Each path below is one point turned by a fixed rotation once a step. After each direction that follows a path, write how fast that rotation turns it, in degrees per step (0 if it stays still).
Each turn is a multiple of 5 degrees from 10 to 175, or 0.
Each row of a path follows its step; steps can be skipped.
Rotation 1:
step 0: [ 15  12  -2   7  21  -8  14   7 -22  -7  18  14  25  -3   5  -3   3  30
 -20   9  -1  24  -2  10 -16  15  -7  -7  -7   2 -19  -5   1  15  16 -30
  -7  13  -4]
step 1: [ 27  25   3 -19   1  21 -16  14  -3 -17  19   8 -23   3  13 -16  15   9
  11  18  -1  -1   6  -3 -29 -14  -4 -17   3 -10   7 -20  -2  -4 -17  -8
  13   3   6]
step 3: [  9   4   6 -15  11 -22  15  16 -29 -14   0   4 -27   7  -5  19   0   8
 -10 -11  -9 -18  -7  -5  -5  -4   1  15 -15 -17  -4  13  -2  -9   0  28
  19   4 -30]
step 4: [ 21   1  -1 -12  14  -4  -7  24  22   4  -8   4  13 -22 -33  23   1  13
  -2   6  22 -13  20  -7   3 -10  -7  10   1  22   4 -12  10 -11  10  15
  -7  12 -18]
step 5: [  3  -7  13   6 -14   0  -9   7  26 -26   4 -10  18  11  -1 -30  10  16
   0  -2 -18   2   7 -20   3   7  -2  21 -18   3  30  15  -5 -16  18   8
   1  10 -11]
step 6: [  4  14  20  23   1   3   8  10  -5 -30  -8  -4  14   0 -22   1  15   0
  -3  12  11  33 -10  12  -7   9 -12  11 -12 -14 -22  -7 -20   3   9   2
 -28  -9   0]
step 7: [  3  13  25  -1   1   7 -21  22 -15  -8  22   4   3 -10  11  17   8   7
  36 -11   8  22   9 -19 -16   1  16  -6 -17  -3   6   2  -3  -2 -12 -27
   7  -7   3]
step 10: [ -9  10  -8  -6  25 -13  22   3   5   5  -5   1  -8 -23 -21  -1  -6  -8
 -12  14  24  -6  13 -17 -20 -18  16 -10 -13  11  24   4 -11  16   9   3
  -9   1 -29]
step 11: [  9  -6   7  25 -10   4  17  11  33  -6  -1 -20  21  15  21   2  16  28
  -2   6   6 -10  -5 -16 -16  -3  -3 -15  18  20  18   4   5   4   0   2
   6   8 -25]
step 12: [ -3   5   0  17  10  26  11  -7  14 -13  -7 -12   6  -2 -18  -1  12  11
 -18  -5 -21  27   3  12 -13  21  10 -23  -8 -26   7 -18 -19   0  14  15
  14  -7  -2]
step 13: [ 21  12  26  17  -3  14   4  27 -12   7   9 -32 -10  -9 -12   9   1 -15
   6  10 -25   9   3   3  -9   2  12  -7 -13   6 -18  -1  10   9 -19 -25
   9  -3  -8]
step 14: [ 21 -14  14 -24  22   0  11 -10 -11  18  28 -19  10   5 -11   1  -7  10
   6   9   7   6  -5  -1 -10   6  33  15  25 -15   8  -4   0 -25  -5  -6
   6  -5   9]
Directions:
[ -1 -10  -1   0   0   1  -9  -1  -2  -2  -8  -1   4  -6  -1   5   3   2
   1   1   9   2   7   1  -2   1   3  -3   2  -4   1  -6  -6  -3  -7   5
   4   6   8] | 140
[-2 -1 -2 -2 -9  1 -1  7 -4 -3 -4 -8  3  4 10  0  5  0  2 -3  0 -4  8  5
 -4 -4  0  4 -6 -3  1  4 10  3 -3 -3  4 -2 -4] | 175
[ 2 -2 -1 -4 -2  6  4 -3 -5  5  4 -4  2 -7 -5  9 -8 -3  2 -4 -6 -4  7 -4
  3  3 -8  3  2 -4 -4  5  0 -4 -2  1  6 -1 -3] | 70
[ 10 -13  -1   1  -4  -1   3  -3  -3  -2  -2  -1   2  10   0  -1  -3  -2
   9   3  -2   0   3  -1  -1  -5   3  -4   4   3   2   5  -3  -3  10  -1
  -3   1   2] | 120
[ -8   4 -10   2  -8  -5   3   2   0  -1   0   1   2  -2  -3   2   3   1
  -3   7   3  -3   4  -2   2   4   3  -1   2   7   2   6   0  -9   3   6
  -2   8  -6] | 60
[ -4  -4   6   5  -1 -12   3   2  -6   4   5   0   3  -4   1  -1  -4  -2
   6   3   7   2  -4   4  -6  -3   3   5   3  -2  -4   2  -5   3  -1   2
   5  -4  -8] | 100
[-4 -3  0  7  4  8 -3 10  4 -2  6  4  5  3  4  3 -4 -3 -6  7 -6  6  6 -2
  1 -4  5  6  4 -2 -3  3  0  5  2  6  0 -1  2] | 55
Rotation 2:
step 0: [  6   1   0   0  -2  -8  15 -15  12  29   7  -2 -23 -21  10   1   2   1
  29  15 -10   6   1 -14   8  -1  35 -10  -8   1 -10   0  -3 -17 -11  19
  -5  26  -5]
step 1: [ -4   0 -25   1   6  14   7 -16   2  26  -2  16  -8 -21  -9   8   9   4
  17  11  -1 -14  21  -5   9   6  16  -4  -7  14  32 -21  18  -7  -2   1
 -22 -12  -6]
step 2: [ -3  -8  -1  12  24   8   9  -6  23   8  14  15   9 -12 -16   4  19  -6
  16  10  31  12   9  -8 -19  -2 -14   7  22   6  22  -1   8 -11 -15   6
 -18  16  -2]
step 3: [ -9   6  12 -13   0  14   0  14  39   4  13  16  10 -14  12 -10  14 -10
  21 -19 -19   5  -8  -1  -9   5  -4   3  14  -1  15  -1  22 -15   3   3
   0   9 -30]
step 5: [ 23 -14   6  16   7   4  -6   2 -10  -5  20  13  -5  -3 -19  -5  13   4
  25  11  -8 -16 -36   3  -3  15   1  -3 -13  20  14   1  -6   5 -13   4
  15  23 -20]
step 6: [ 34 -10   5 -18  -2  20   7  20  -4  18 -11  21 -13 -24 -16  -7  10   5
  -4  -8  13 -10 -21  -7   5   8  21  19   6  19   1   4   8  -7   2  -9
  13   9  -1]
step 7: [ -1  -1  -1 -10  20  13   0  -3  -6  25  -6  12  -4 -11  -7   6  -4   2
  12  22   8 -12  -5  -2 -22  14  14  11  17 -18  -3 -13  -4 -31   0  -4
  41   1   2]
step 8: [-16  -3   5   0  -3  11 -15 -20   7  -2  -4  31   6  -1 -12 -13   0  -5
  18  -5 -10 -11  -1  -4 -26  10  13  19   9  10   6 -39  11  15  -1   0
  19  -2  20]
step 9: [  7  11  12  16 -28  -6  -2  -4  14  -7 -17  20  23  -9  -4  -3  -1 -29
   9   1  18   8  -6  16   2  -1  -6  19  19  20   6 -26 -14 -19  -3  -5
  13   4   0]
step 10: [ 15  28  14  11  -8 -14   2  -8  20  -6  -1  24  15  16   8 -10  -4  22
  19   2 -10 -16  -7  -9  20  -5  -9  19  -6   2  -2   1   3 -33  -1  -4
  22   6  -2]
step 11: [  7 -15   8   0  -9  -9   1 -29  12   8  -9  -7   4 -13 -10  -9  10   2
  21  18 -15 -19  -3 -22  19 -11   0  29  -9  22 -36  -1  -1  -3   2  -3
   6  -5  -7]
step 14: [-13   0  19   5   5  16  15  -7  15  -7 -31 -15  10 -12   0   8  15   0
  12   0 -15   2  17  -1 -17   3 -11   8  25   2  -1   5   9  -9 -28  21
  20 -12 -17]
Directions:
[-4 -2 -5 -1 -1 -1  6 -6 -3  3  2  3  3 -3 -5 -1 -1 -3 -7 -5  1  0 10 -5
 -6  4  2 -7 11 -1  4 -3  5 -3 -3  5  5 -1  4] | 60
[-3 -4  0 -2 -6 -4  3  1  7 -1  5  0  0  8 -5  4  4 -7 -3 -5  9 -7 -8  1
 -6 -4  6  2 -1  5  2  2 -4  4 -7 -1 -4 -1  0] | 110
[-10   5   4   1   5  10  -4   0   7   2  -5   0   7   2   4   0  -2  -5
  -3  -2   0   5   0   7 -10   1  -5   6   3  -5   3  -4  -1   4  -1   1
  -4   1   1] | 65
[ 6  4 -7 -9 -4  5  4 -5  3 -7 -3 -3  3  5 -4 -7 -9  0  2  3 -3 -1 -1 -1
 -1  0 -4  3  4  3 -5 -1 -9  0 -4 -4  5 -3  3] | 20
[ 3  7 -2  4 -2  1  2 12  4  1  1  6  0 -1  0 -4  3 -2 -5  5  5  2  2 -1
  7 -3 -3  4  6 -3  1 11  4  4 -6 -1  6  4  3] | 100
Rotation 3:
step 1: [-20  -3   2 -13 -10  12 -33  23 -12 -14  -1  -7  -1 -13   8 -14  17  -6
  -2  -8  11  17 -21   6  -8  12  10  14   5  -5 -21  -6 -11  -9   1   4
  -8 -25 -32]
step 3: [-22   7  13  -8  23  11   0  11   8 -14 -14 -15   7   6 -20   7  16 -11
  -8  -4  15   4  -7  -4  -9   1 -12  -4   9 -10 -20  25   3 -30   5 -17
 -16 -18 -23]
step 4: [-19 -10  -7 -28 -27  -1 -21  24  -7   3   8 -19 -10  -8  17 -17   2   4
  12 -14  -2   8  -3   1  -6   4   0  37 -17   8  13 -11 -18  -3   7   0
   2  -8 -16]
step 5: [-16  -4  10   3   6 -11 -10   6  -3   3 -31  -3 -12  11 -20  13  -3 -23
  -6  18  -9 -18   4 -13  -7 -26  -5  -4 -18   7 -25   0  -6   2 -10 -28
 -20  -8 -17]
step 6: [-16  13   7 -16  -2   9  12  16  -2 -11   1 -20   4  -2 -11 -23   9   6
  10 -29  26  17   3  -7 -19   6 -10  24   8  -4   6  20  -2 -25   1 -16
  -4 -17 -10]
step 7: [-22 -19 -11 -22  -6   0 -24  30   2   3   8   0  -8  -4   4   3   9  -4
   2   6 -29 -12  -8   1  14 -11 -10  11 -36  11 -10 -10  -9   2  10 -12
  -6 -12 -18]
step 8: [ -9  11  18  -1  -3 -24   1  -7  -7  -9 -41 -12   5   4 -16 -12  -4 -14
   5  -3  13  -6  12 -24 -16 -11   7  22   6  10 -15  10 -10 -13  -3 -24
 -16   4 -11]
step 9: [-18  -1  -6   1  -4  19  -2  43   8  -1  25  -9  -9  -8  -8  -6  20   0
   8 -27   3   7   4   5  -5 -11 -17  10 -13 -13   6  19  -1   0   2 -23
  -8 -25  -7]
step 10: [-11  -2  -7 -35  -6 -12 -10   6 -10  -6 -27   5   1  -2  -8 -20  -2   4
  -4   3 -25 -12  -8 -16  12 -10   4  15 -16  29 -25 -17   1 -16   7 -11
  -4  -6 -14]
step 12: [ -6   6 -23 -13  -3  17 -15  31   4 -10   6 -14 -16 -12 -19 -16   6  15
  -7 -27 -12  -7  -9  -7  12 -30   0   8   3   7  -1   3   7 -24   5 -12
 -15 -10  -1]
step 13: [ -6   1   8 -22 -18 -24  -1  17  -4   4 -26  19  17  -2   2 -19   5 -19
   7  -1 -10  -1  16  -9  -1  14   7  14 -18  10 -26  -8   1  12   7 -27
   5 -18  -6]
step 14: [-20  15   5  22   5   1  -5  -6  11 -19   7 -14  -7  -7  -8   0  22  23
  11  -3  -3  -8  17 -24   2 -28 -16  19  -2   2   8  13   1  -9  -4 -35
 -14  -6  -1]
Directions:
[-10  -4   7   2 -10  -1   4   0   3   6  -1   1   5   2   1   0   0   0
   4  -5  -1  -3  -1   6   2   2  -3   6  -3  -8  10  -3   4   4  -4   1
  -1  -1   6] | 155
[ -2  -3  -8  -3   4  -5  -1   8  -3   5   0  -2   1  -7   5   4  -9   1
   3  -3   2  -4   1   0   2  -2   1  -5  -6   1  -4 -11   0  -6  -5   1
   0   4   6] | 135
[ 4  0  7 -1  2  4  1  5 -3 -7 -2  4  2 -3 12  0 -4  4  2  3 11  4  6  2
  1 -7  2  4 -2 -6  3 -1  4  1  3 -2  2 -2 -5] | 145
[ -6  -1  -2   4  -5   7  -5   5  -6  -2   7   2   3   4   2   0 -11   8
  -3   0  -8  -1  -1  -2  -7  -3  -2  -3   2   3   4   1  -4   2   8  -2
  -1   1   1] | 140
Rotation 4:
step 0: [ -2   6   9 -22  -9   5  -4  -2  17 -12 -15   4 -13  19 -23  -3 -19  23
  14  11  11 -10  -3 -26  17  22   4 -11  10   9 -14   7 -17  -5  15   8
 -20 -14 -14]
step 1: [  0 -23  -9  12 -27   6   6  10  -7  27   7  -5  -8   0   2 -13 -10 -14
   6   9  -7  29   6  10  15   3  -5  -1  32 -12  10   4  19 -12  20  23
  10  13  -1]
step 2: [ 13  10  -1   7 -19   5   8 -19  13 -13  12  -6  24  11 -15 -13   6  12
   0  -7 -19  -9 -16  20  -4   1 -29 -18  -4  11   2  -2   1   3 -33   4
   4  -9  28]
step 3: [-12  -2   4 -14   4  22   4  -2   4 -21  -4  -8 -28  -3  -4   8 -18  13
  11  14   2 -15 -12 -32   5   8  -3  -3  -7  21   7   8  -5 -14  -2  33
 -19  11 -23]
step 4: [  0   2  -6  20 -13  -5  -4  24 -21  13  -8 -26  -5  -2   1  13 -12 -23
  -6   5 -26  26  -3   8   7   8 -24  13  11 -17   4 -21   8 -22  14   7
   5   4  -4]
step 6: [-22 -19   9   3  -1  17  16  -6   4 -10 -12  -8 -22 -16  14  10  -7   1
   6   3  34 -13 -14 -24 -10   4  -1 -10  11  15  17  -9  12 -14  -3  -4
  -6  24 -20]
step 8: [-18   0  14 -27  -7  -9 -10  13   5  -1   2  -6   2   9 -40  18   7   8
  14 -10   1 -16  -6   9 -14  -1 -12   2  -9  10  -8  33   3  23   4 -21
 -12  -2  10]
step 9: [-11 -15  17  20   6  11  12  -5   5   2   4 -12 -30   3   1  -6   1 -11
 -11   4  33  16  -9 -18 -19  -7  10 -13  31 -12 -10  13  11 -17   0 -12
  -4   9  -8]
step 10: [-12  23   6  13 -11   5  -4 -15   0   2 -22   5  27  20  -5  -2  34 -12
 -10   0  -5   2  30  19  -2 -10 -10   8   0 -19  12   0   1 -15 -14  18
  11 -11  -4]
step 11: [-11 -13   4 -24  13   6  -5   7  28   2  20 -13 -10  -1 -21  -5  16   6
  20 -13 -10 -16  15  -5 -21 -12 -13   7 -32  10  -3  14  -4   4  13   1
 -19  11   5]
step 13: [ -1   0  19   6 -20   9 -10 -29   8  22 -26  21  16  14   8  10  20 -10
  10  20 -15   5  17  11  12   3 -16   1 -13 -10   0   9  -7   6   9   6
  19 -23   4]
step 14: [-10 -30   1 -17   5  14  23  -8  25  12  21  -7  -8 -25  -6  -8  -8   6
  36 -22  -2  -5  10   0  -5  -3   1  -3 -25   1   3  -8  14  -4 -11  -5
  -2   5   8]
Directions:
[-5 -6 -5 -4  2  2  3 -7  0 -1  2 -5 -6 -5 -2  3  5  2 -4  3 -5  3 -1  1
 -6  0  2 -2  2  3  2 -4  8  7 13  2  4  0 -1] | 140
[ -1  -5  -6   7   1   1  -1  -6  -1   3   3  -8   3   2   0  -2  -1   0
  -4  -4  -4   3  -2   4  -2   7   6  -1  -1  -3 -11  -7   3  -8  -5  -7
  -6   2  -2] | 140
[ 4 -5  6  1  2 -9 -3  4  3  5 -3  0 -3  5 -1 10 -7 -1 -3 -1  0  6 -1 -2
 -4 10  1 -4  2 -4 -5  6  2  2  4  3  5 -6  5] | 90
[  5  -2  -1   1  -8  -1  -1   8   6   1   9 -11   0  -5  -1   2   2  -1
   0  -1   6  -6  -3   7  -3  -5   4   3  -2   4  -4   0  -1   6  -3   2
   4  -3   4] | 115
[-8  3  4 -4  1  3 -9 -9  2  3  8  0  5  7  0  5 -4  1  2  3  2 -3  0  4
 -2  7  4  6  0  7  6  1 -6  2  1  0 -4 -4 -1] | 135
